Each row is where one point has got to under a steady rotation. How many steps took it there?
The counts run from 0 to 153.
[ -6 -12  17  -1  13  16  -1  10  21   4   3  -6   3   0  24  12  14  21
  -3  29   7   8  -3 -12   6   4  11 -32  23  -4  11  30  41  -4   5  -7
   0  -7   0 -14 -10  -3 -16   6  32  14  -1  12  18 -11   3 -16 -16   3
   6 -21  24 -13 -15   1   1  12   9  22 -13 -14   0]
9
[  4   6  14 -40  16   1  16  27   8  11   8  -5  18   8  25   0  23 -16
  39   1  -1   3   3 -20  12   4  15 -15  12  12 -10  -6  20   8   7   4
  -9   0 -21   4   3   2   1  17  27   6  14 -18   1   5  -4 -24 -17  17
 -24  -7  -8 -10  19 -25  -5  -1  20  -5   1 -27 -11]
68
[  1  26 -28 -10  -9  11  20  10   3  12  -1 -19  18  -7  10  -4  24   2
 -24 -21   0   2  18   2 -33  -6   1  -5 -10  -6 -12  22   7  21   8   3
  -9   3  -1  -4   2  -5  -9  11  21 -11  14  -8   3  -1  10  22 -19  35
 -16 -12 -12  17 -17   7 -15 -24   0 -28  10   3  27]
133
[-40  12   4 -18   0   5   6  -1 -12  24  -2 -26   2  19  -1   1  12 -25
   3 -19  -3 -13  -1  11  -3   1  -3   7  22   1 -22  12  14   5  -5  12
  15   8   2  22  13  21  18   1  10   0  50  -8  23 -13   8   5  13  27
 -17   7   1  24  -2  -7 -24 -20  -3  -2  13 -17   8]
150
[ 11   9 -17 -17  -4  11  -1  25   2  17   6  -4   9 -11  24   1 -11  -8
  25 -10   8  -3   3 -20 -23   7 -10   1 -10 -16 -24  23  -2  20  18 -13
 -32  -6  14  -5 -20 -12 -14  10  16 -13  38 -13  11  -4 -26  10 -17  27
  -6 -13  21  -3  -5   4 -10  -7  -3 -12   4  12 -18]
44
[ 38 -21  13 -19  -5   7  -6   5 -12  -3   2 -34   3  -7  -3  -4 -17  14
   2   3  13  -6  21  16 -19 -13 -10  -4  15  -5 -28  -2  25   5  17  11
  -6  -4   3  -6 -41  -8 -12 -11   9  -8   6  -8  11  13  21 -10 -30  27
  -4   5  20   6  -3 -27 -11   0  -1  -1   8   9  16]
115
[  5  -9  13   6   9  10  -6  14  20  17  13   1   2  -9  23  18  11  15
 -16  11 -10   6   0 -14  -4  -2  -8  -6  21  -4  -4  42  35  -2  15  -1
  12 -11  15  -6 -27   8 -23  18  18   6   8  17  17 -21   7  -2 -13  15
   3 -27  10  -2 -20  -7 -14   3  23   9 -10  12   3]
21
[  1   5  29 -15  16  10   5  17   7  17  10 -26   7   4   0  -2  -3  -4
 -20  -6  18  11  14   2   3   3 -15  -3  37  -1  11   5  20 -13   7  22
  34  17  24  11 -17   3   1  -8  10  14  23   1  15 -13  20 -18   4   7
 -22   9   5 -10   9 -25 -13  -2  15  17  -6 -12  12]
4
[ 39  -3 -15   7 -12   2   4  -6  -9 -12  -4   1   5 -19   2 -13 -31   9
 -21 -14  12  18  25   3 -22 -22 -18   4 -12 -10  18 -17 -20   1  14   4
  -9   6   9 -10 -29 -24  -8 -19 -14 -14 -22   1 -25  12  10  15 -10 -10
  -7   4  -6  -3   0   3   5  -8  -1 -13   1  24  21]
117
[ 16   0 -21   6  -3  11  -5   0  19  10   4  20  -7 -17  12  -9 -17   7
   0  -9  22   4  -3 -22 -14   4 -22   1 -13 -26   4  22 -13   6  14 -22
 -17  -7  33 -11 -29 -23 -23   2   1  -4  16   4   8 -16 -21  16   0   0
  15 -26  26 -16  -1  15  11   6  -8  -6  -6  27 -13]
119
[-17  -4   5 -25   7 -11   1 -14   3   7  -5  20 -11   6  -1  -8 -12 -34
  47  -5   3  -7 -25 -23  24   1   1  11  -2   5  -6 -29 -13  -7  -3 -10
  -3  -2 -16   4   9   9   9   7  -5   5  -1 -11  -2  -9 -22 -20  32 -22
  -9  -1   2 -15  38  -6  16  30  -1   7  -3  -3 -21]
66
[  3  -4  33  -1  16  11  -8  31  12  13  15 -21   6   5   6  -3 -17  -6
  -2   1  21  -3   6  -5  11  24 -20  -7  32  -2  12   1   9 -19   7  19
  13   3  39  14  -6  -5   3 -10  -1  14  40  -3  16  -7  -2 -17  -1   8
  -5  17  26 -11   2 -21  -6  -5   5  18  -9 -17 -15]
91
[ 17  10 -13   1   1   7  -5  17  25  23  11   5   2  -6  19   0   3   9
 -16  -3  18  -6   1 -13 -20   8 -23   9  -2 -26  -8  37   5   7   9  -8
  -7  -5  29  -4 -24  -9 -21   8  17   0  28   6  18 -24  -8  11 -10  25
   8 -32  26  -1 -19   9  -8   1  -2  -7  -8   9  -3]
120
[-37  17 -15  -7  -1   2  -1  -4   5  17  -1   5 -12  16  -1  -7  15 -16
  16  -1   7 -27 -20  -8   2  26  -1  10 -11 -13 -15  15  -5   7  -9 -10
 -10  -5   9  13  30   7  -3   8   8   1  37 -10  23 -23 -23  11  12  22
  17 -13  20  12  -1  14   3  -1 -33  -7   7 -19 -15]
61
[  1 -21   7 -13  -3   0 -22 -14 -11  -2  -2  -3 -15   3  -1  15  -7   3
  23  16 -13 -26 -18   6 -10  -4  -4  14  15  -6 -57  17  21   4   7 -10
  -3 -19  -5  -7 -24  17  -8  12  12  -5   3   4  28 -16  -5  -3  -3  21
  17 -20  26  17  -5 -10 -11  23 -11   3  13  18  -6]
38
[  7  -7  16   5  -3  18  -2  11 -14   6   4 -40  13 -11   1  -4 -16   7
 -29 -15  11   9  30  12 -14  -4 -16  -8  34  -8  11   5  16 -13  13  20
  20   9  28   6 -28  -6   2 -15  -2   3  27   3   0   1  23  -6  -8  10
 -17  20  11   5  -6 -14 -15 -22   8   9   0   5  15]
16
[  3   7 -16  17 -13  -7  -2 -28   4   2  -4  22  -9  -4 -20   0   4  12
 -36  -9  -7  -4  -4  16  -6 -29 -12  22 -22  -2  -2   4  -9  -4  -9  -1
  13  -4  -3 -16  -2  15  -4   7 -12 -12 -32  21 -17 -20  14  23  20  -3
   9 -19 -28  17 -12  12   5   6  -3 -13   4  21  29]
123
[ 13 -26   7   0   0  -2 -19 -31  -8 -15  -3   5 -26   1 -15  -2 -29  21
  10  26  14 -17  -8   9  -3  -2  -4   1   3 -10 -22  -7   9  -8  -4 -17
  -2  -8  -6 -18 -29  -3  -7 -15   0   0 -15  10   9  -7  -1  -8   1  -6
  26 -13  33   1   3   2  13  34 -22  16   3  20  -1]
113
[  7 -15   5  23  -9   4  -7 -11  -6  -8  -7   3   3 -12   2  17   9  24
 -38  14 -32  14   3  12  -5 -34   4   0   3   9   0  14  15  -2   4   2
  14  -9 -17 -17  -5  10  -3   3  -3  -9 -42  20 -14   1  24  12 -12  -4
   3  -7 -28  14 -22   5  -5  -4  16   2   3  12  26]
23
[-21  10   3 -16  -6   1   7   0 -18  15  -4 -21  10  13  -9   3  11 -25
  -4 -28 -17  -3   7   7  -6 -15   1  13  15  11  -8  -9  -6  -8  -3  27
  23  14  -3  21  19  22  25   4  -6  -6  18  -9   1  -7  19   3  17  12
 -29  17 -26  17  14 -15 -14 -29   7 -10  15  -8  18]
151
[ 15 -23  21   0   6  10 -18  -1 -10 -10   3 -17 -13   0  -7 -11 -36  15
   7  18  28  -7   3   5  -4  22 -14 -11  19 -17  -4  -3   4  -7   2   4
 -10  -6  29  -2 -30 -16  -4 -24  -1   3  24  -3  16   3  -4 -10 -10   5
  18  13  53  -5  -4  -4   3  12 -17  18   0   3 -15]
102
[  5  -3  -8 -10 -12 -15   6 -25 -17 -10  -8  19  -3   0 -13  -2  -5 -16
  32 -15 -17   2  -3   3  -3 -27   8  23 -13   9 -17 -35 -24  -2   2  -5
  -7   0 -34  -4   1   7  14   6 -11 -18 -31 -10 -18   7  -3  -5  18 -11
 -16   7 -32   5  30 -11   7   7   0 -14  11  12   8]
53
[ 22 -10  -9  15 -17   6  -4  -6 -26 -11  -4 -17   5 -18   1  -2 -32   4
 -18 -21  -6  16  22  10 -26 -27 -11   3   7   1   3  -9 -15   2  15   8
  -1   4   1  -2 -30 -15   3 -19 -19 -18  -8  -6 -19  15  11  22  -6 -11
 -12  20 -12   3   4   2  -7 -20   6  -9   7  27  19]
29
[ 15  -6 -24 -12  -8   6  -5   1  -5  -3  -4  13  -3 -13  12 -11 -29  -9
  38 -13  10   6   0 -18 -24   2  -5   5 -12 -20 -20   1 -16  14  16 -23
 -36 -11   9  -3 -28 -19  -8   2   0 -17  16 -14  -5   1 -33   8   0   0
   7 -12  32  -8  19  14   1   4 -13  -8   6  24 -17]
43
[ 10   6  -9 -34   3  -5  15  26   2   7   4  -9  10   1  23  -5   5 -12
  40  -2   3  -9   3 -21 -10  10   9 -10  -2  -3 -22   8   7  20  17  -8
 -29  -4 -14  -1 -10 -12  -6  11  23  -6  25 -25   9   9 -18  -9 -25  25
 -15  -9  10  -2   8 -12  -9  -6   2 -12   3 -12 -13]
56
[  3   1  -7 -19 -10  -7   8 -20 -15   1  -5  -1   9  -1 -12   1   4 -20
   9 -25 -23  11  10  -2  -7 -37   2  10   1  13 -11 -25   1  -4   3   4
  12   6 -27  -4  -5  12  16   9  -4 -11 -26 -12 -15  -4  12  -3  20  -9
 -28   0 -38   7  26 -16  -2   0  15 -13  12  14  29]
140
[ 20  -6 -17  -2 -21  -5   2 -18 -29 -18  -8  -2   0 -14  -2  -2 -23  -7
   7 -19 -14   4   9   6 -22 -33  -1  18 -10   8 -20 -23 -22   6  14  -4
 -17  -1 -23  -5 -17  -8  10  -9 -16 -26 -24  -8 -26  23   3  10  -4  -5
 -10   9 -17   7  13  -1  -3  -4   4 -14  10  24  13]
41
[  4 -27  12  17  -3   3 -16 -19 -11 -21  -4  -6 -22  -1 -13  -7 -38  18
   3  24  15  -8  -6   8   4  12  -4 -10   2 -11   9 -13  -9 -14  -7  -4
 -11  -6   7  -1 -16 -20   5 -32 -11   6  -9  11   3   4 -10  -6  -2 -15
  30  15  37  -4   1   8  15  17 -27  19   5   7  -9]
101
[-10  -2  -2 -19   1  -1  -6  -2  -5  19   8   3 -14  14  -3  10  10 -13
  23  -5  -4 -30 -17   4  -5  -2 -14  24   6  -4 -51  15  16   5   2  -5
  10 -17   0   0   1  33  -2  20  12  -6  22   0  27 -31  -2   2  13  34
   7 -21   8  18  -2  -7 -15   5  -6  -7  15  -3  -9]
50
[-21   9  -4  27 -11   0   6 -20 -14 -10  -8 -19  -4   8 -22 -17  -1  11
 -43   2   7   1  10  25   6   2   7 -16  -1  -4  36 -17  -4  -5 -20  12
   5  14  -5   7  21 -16  18 -26 -10   7 -13   7 -12   7  21   9   2  -7
   2  20  -7  13  -8  14  15 -14 -17   1   0 -20  26]
0
[  7  -7  17   6   2  11  -2  10   2   5  10  -6  10 -10  10  21  17  18
 -34  16 -23   6  -1   7  -4 -25  -3  -4  19  10  -1  33  31   3   6   9
  22  -5  -4 -14 -18  14 -13  14  16  -2 -16  23   8 -11  18   3 -18   9
  -2 -10 -18  11 -28  -6 -18 -15  23   6  -5   6  22]
22
